In the rows, 128 means zero.
Each row is a point on one shape in 20 dimensions made of curled strands that fork but never close a loop.
K297: [150 115 156 104 107  98 129  93 111 131 155 178 133 210  50 131 158  74
 142 117]
K324: [109 145 120 143 161  99 120 137 134  89  86 125 135  87 141 119 179 112
 214  91]
K581: [109 153 124 144 153 109 114 129 132  79  87 131 136  82 138 122 190 111
 224  96]
K432: [127 150 156 148 164 148 120 134 111  86 114 149 123  65 139 116 158 108
 168 128]
K255: [ 93 123 119 121 150  78 136 139 140 116  85 140 132 107 150 103 156 119
 145  93]
K17: [119 126 189 166 122 102 105 111 102 196 118  78 145  96 120 169  18 145
  61 169]
K877: [ 90  86 123 101 125  67 165 152  99 143 114 183 139 152 146  85 132 132
  82 112]
K841: [142 138 167  78 123 143 151 110 112 125 162 175 131 184  84 147 169  95
 174 114]
K540: [139 134 106  97 163 232 122 122 163  69 120  92  93 148 157 125 128 109
 118 135]
K331: [120 125 189 165 123 105 104 110 103 196 118  76 145  95 120 170  20 146
  61 170]
K66: [147 123  87 108 115 216 139 118 156 109 161  90 117 114 125 163 107 167
 112 132]
K254: [129 130  93 111 102 228 141 109 151 112 164  89 126 112 123 166  87 177
 116 124]
K14: [102  93 136 101 119  54 156 143 107 139 123 170 141 169 140  81 137 110
  83 117]
K916: [136 153  92 141 133  59 108 150 113 180 117 167 116 139 134  89 143 130
 117 134]
K240: [124 126 156 131 110 170 120 106 135 142 137  85 131 114 114 187  73 177
  91 137]
K42: [149 122  86 107 116 215 138 120 155 108 160  93 117 113 126 163 110 165
 111 132]
K523: [135 152  93 140 132  58 109 150 112 179 117 167 116 139 135  89 143 130
 116 134]
K589: [125 129 140 126 107 182 126 109 143 130 140  90 128 118 116 182  78 179
  99 131]
K716: [123 134 108 124 125 215  94 122 156  80 132 106  98 147 177 123 152  68
 121 143]
K99: [116 100 153  97 117  47 150 129 111 136 131 162 146 179 130  87 142  99
  86 117]
K6: [119 152 139 146 156 125 111 127 126  81  96 139 132  74 134 122 180 111
 204 107]
K901: [153 111 135 158 109 152 105 208 171 148 129 114 130 162 135 112 129  87
 124 156]
K424: [127 150 152 148 162 141 116 132 116  86 109 146 125  69 138 118 164 110
 178 122]
K237: [105 133 114 135 165  85 130 145 142 107  85 122 131  97 147 109 163 112
 181  84]
K290: [135 120 148 178 141  83 138 147 120 131 133 108 127 111 147 107 141 120
 181 154]
K74: [160 118 107  97 160 235 125 130 155  66 124 108 101 136 133 144 134 135
 123 133]
K679: [ 99  91 132 101 120  57 158 146 105 141 121 173 140 167 141  81 135 115
  81 116]
K470: [112  98 147  98 118  48 152 133 109 136 129 163 145 176 132  84 142 101
  84 117]
K976: [159  92 173 122 101  62 119  92 104 129 150 174 139 223  73 124 149  75
 122 122]
K391: [145 148  98 165 116  92 105 171 135 181 119 138 114 143 133  99 133 109
 127 149]
K634: [147 156 175  70 131 162 161 120 110 122 163 173 120 173  93 151 171 117
 185 121]
K758: [127 132 110 116 103 211 138 111 150 116 154  93 125 118 122 171  84 178
 112 124]
K282: [132 137  93 131 112 186 142 117 144 131 153 105 124 117 124 136 101 162
 118 124]
K28: [ 83 109 126 108 134  74 147 137 124 123  90 168 140 123 149  97 149 130
 116 108]
K139: [140 166  78 139 135  82 103 140 122 176 123 146 117 129 130 106 136 139
 125 143]
K785: [127 150 153 147 162 142 118 133 115  86 110 148 125  67 138 118 164 108
 176 122]
K372: [110 141 118 143 164  96 122 141 135  93  86 124 134  89 143 116 176 112
 209  88]
K662: [110 147 121 144 158 104 117 134 132  84  86 128 135  85 140 120 185 112
 219  93]
K624: [149  99 174 102 110  58 136 105 107 134 146 167 146 205  95 112 145  85
 103 116]
K148: [171 111  97 105 138 225 126 135 151  82 141 113 113 125 123 160 140 146
 118 134]
K26: [135 145  98 139 127 163 135 129 136 146 144 115 126 114 130 136 116 156
 122 124]
K337: [101  93 134 102 119  54 157 143 106 139 123 171 141 169 140  81 136 111
  83 116]
K536: [124 125 157 132 111 168 119 106 135 144 137  85 130 114 114 187  72 177
  90 137]
K757: [143 126 158  88 113 123 142 101 112 128 161 179 135 196  65 142 164  80
 158 110]
K374: [145 153  94 162 121  84 104 165 130 183 119 142 114 140 133  96 137 114
 127 147]
K309: [127 132 106 116 103 215 138 111 151 115 155  92 125 117 122 170  84 177
 114 123]
K519: [157 106 143 177 131  74 172 169 104 159 144 115 139 132 148 113 119 127
 172 184]
K534: [ 82 105 127 107 132  73 151 138 119 124  93 172 141 127 148  96 146 132
 112 111]
K131: [136 146  98 140 130 158 134 130 135 150 142 118 125 115 131 135 119 155
 124 125]
K378: [ 84 111 126 110 136  74 146 136 127 122  89 164 139 120 149  98 149 128
 120 107]
K884: [109  97 143  99 118  50 154 136 109 137 126 165 143 174 135  83 140 104
  84 116]
K564: [ 86 117 123 112 141  76 142 137 133 119  87 155 135 114 149  99 153 125
 129 102]
K481: [131 134  91 126 109 194 143 112 147 125 156 101 123 117 123 139  96 165
 116 125]
K416: [167 115  89 108 127 216 131 131 153  97 152 105 116 119 124 163 132 153
 113 134]
K775: [137 101 169  96 114  51 143 113 109 134 141 162 149 193 110 102 145  90
  95 116]
K490: [125 130 134 123 107 188 130 110 145 126 142  91 125 120 119 180  80 179
 103 128]
K529: [ 85 113 125 110 137  75 144 137 128 120  87 162 138 119 149  98 150 127
 122 106]
K367: [160  91 172 128 100  60 116  90 106 128 150 173 140 226  70 125 152  73
 126 124]
K864: [122 119 181 148 117 137 105 103 115 176 130  74 142  99 111 185  47 164
  71 157]
K293: [138 102 169  96 115  51 141 113 109 134 141 162 148 194 109 103 144  90
  95 116]
K47: [134 138  94 132 115 182 142 119 142 134 151 107 123 116 125 135 104 160
 118 123]
K802: [125 132 114 117 104 207 137 111 150 117 151  93 125 118 122 172  83 178
 111 124]
K666: [131 135  91 126 109 193 143 113 147 127 156 101 123 117 123 138  97 165
 117 124]
K941: [110 151 129 150 149 108 107 127 129  85  93 128 133  82 137 122 189 112
 221 105]
K405: [115 153 133 146 153 120 110 127 128  78  92 137 133  76 134 123 186 111
 214 103]
K961: [122 121 170 139 114 154 111 104 125 159 134  79 136 107 111 188  62 171
  80 146]
K684: [123 129 109 129 116 210  86 121 151  80 134 115  98 145 176 125 158  64
 125 146]
K325: [123 134 107 124 125 215  94 121 156  80 131 107  98 147 177 123 151  69
 122 142]
K955: [121 125 189 164 122 105 105 110 102 196 119  76 145  95 119 171  21 147
  62 169]
K644: [121 122 188 161 121 112 103 107 105 193 122  74 144  95 116 174  26 150
  62 168]
K900: [121 121 186 155 119 124 103 104 110 187 127  74 144  96 114 180  35 157
  65 163]
K429: [160 104 141 176 130  72 177 174 100 165 146 117 141 135 148 115 116 127
 172 190]
K953: [169 113  90 108 128 219 130 132 153  96 150 106 115 119 124 163 134 152
 114 135]
K559: [125 129 144 173 145  88 123 138 125 118 123 111 125 101 144 108 157 117
 191 139]
K860: [144 168  84 148 136  55  97 149 116 187 116 163 111 134 131  90 146 129
 126 137]
K454: [129 131  93 111 102 228 142 109 151 111 164  89 126 112 122 165  86 176
 117 125]
K51: [135 158  88 138 140 115 116 137 126 164 131 133 125 123 131 126 131 150
 125 137]
K313: [134 121 148 177 141  84 137 146 121 130 132 108 127 109 147 107 144 119
 183 153]
K972: [145 130 107  95 164 234 124 124 161  67 119  96  95 145 149 129 128 118
 120 135]
K199: [145 121 154  95 109 111 135  96 112 130 159 179 134 202  54 137 161  75
 149 113]
K169: [125 132 128 121 106 195 132 110 148 123 145  92 125 119 120 178  81 179
 106 126]
K878: [127 139  99 132 131  61 120 151 109 172 118 171 121 145 138  87 141 132
 108 129]
K355: [109 136 115 140 166  90 128 145 139 101  86 121 132  93 146 112 168 113
 196  84]
K714: [109 156 127 146 149 113 109 125 131  77  88 132 135  80 137 124 194 111
 226  99]
K858: [144 144 100 166 114  96 107 174 137 180 121 135 115 144 133 100 133 107
 126 149]
K209: [144 124  87 108 113 217 140 117 155 109 161  90 118 114 125 164 105 168
 112 131]
K984: [130 146 183 148 169 183 128 144  86  81 123 170 112  44 139 100 130 114
 117 164]
K806: [134 101 167  96 115  48 144 115 109 133 139 162 149 190 114  98 146  91
  92 117]
K611: [129 131  91 116 103 212 143 109 151 116 162  94 125 117 121 151  89 172
 116 124]
K697: [134 160  85 137 139 107 113 137 125 167 130 135 123 124 130 121 132 148
 125 140]
K126: [146 167  85 151 134  60  97 151 119 187 115 158 111 133 131  91 145 126
 129 139]

For each line, walk along the strands from its first point to the rest, and write how the paths branch: one pair of brackets for each fork, around the two groups it splits, the group holding the point that comes earlier in the line first. The first line is done for you.
K51 | K99, K148, K490, K984 | ((K99 K984) (K148 K490))
K148 | K684, K367, K941, K864 | (K684 ((K367 K941) K864))
K785 | K901, K953, K806, K331 | ((K901 (K953 K331)) K806)
K662 | K901, K900, K976, K325 | ((K901 (K900 K325)) K976)
K953 | K984, K901, K325, K331 | (((K984 K901) K331) K325)
K240 | K66, K99, K331, K424 | ((K66 (K99 K424)) K331)
K6 | K684, K955, K199, K901 | (((K684 K955) K901) K199)
K536 | K209, K337, K941, K961 | ((K209 (K337 K941)) K961)
K860 | K337, K331, K684, K581 | ((K337 K581) (K331 K684))
K901 | K6, K684, K644, K297 | ((K6 K297) (K684 K644))
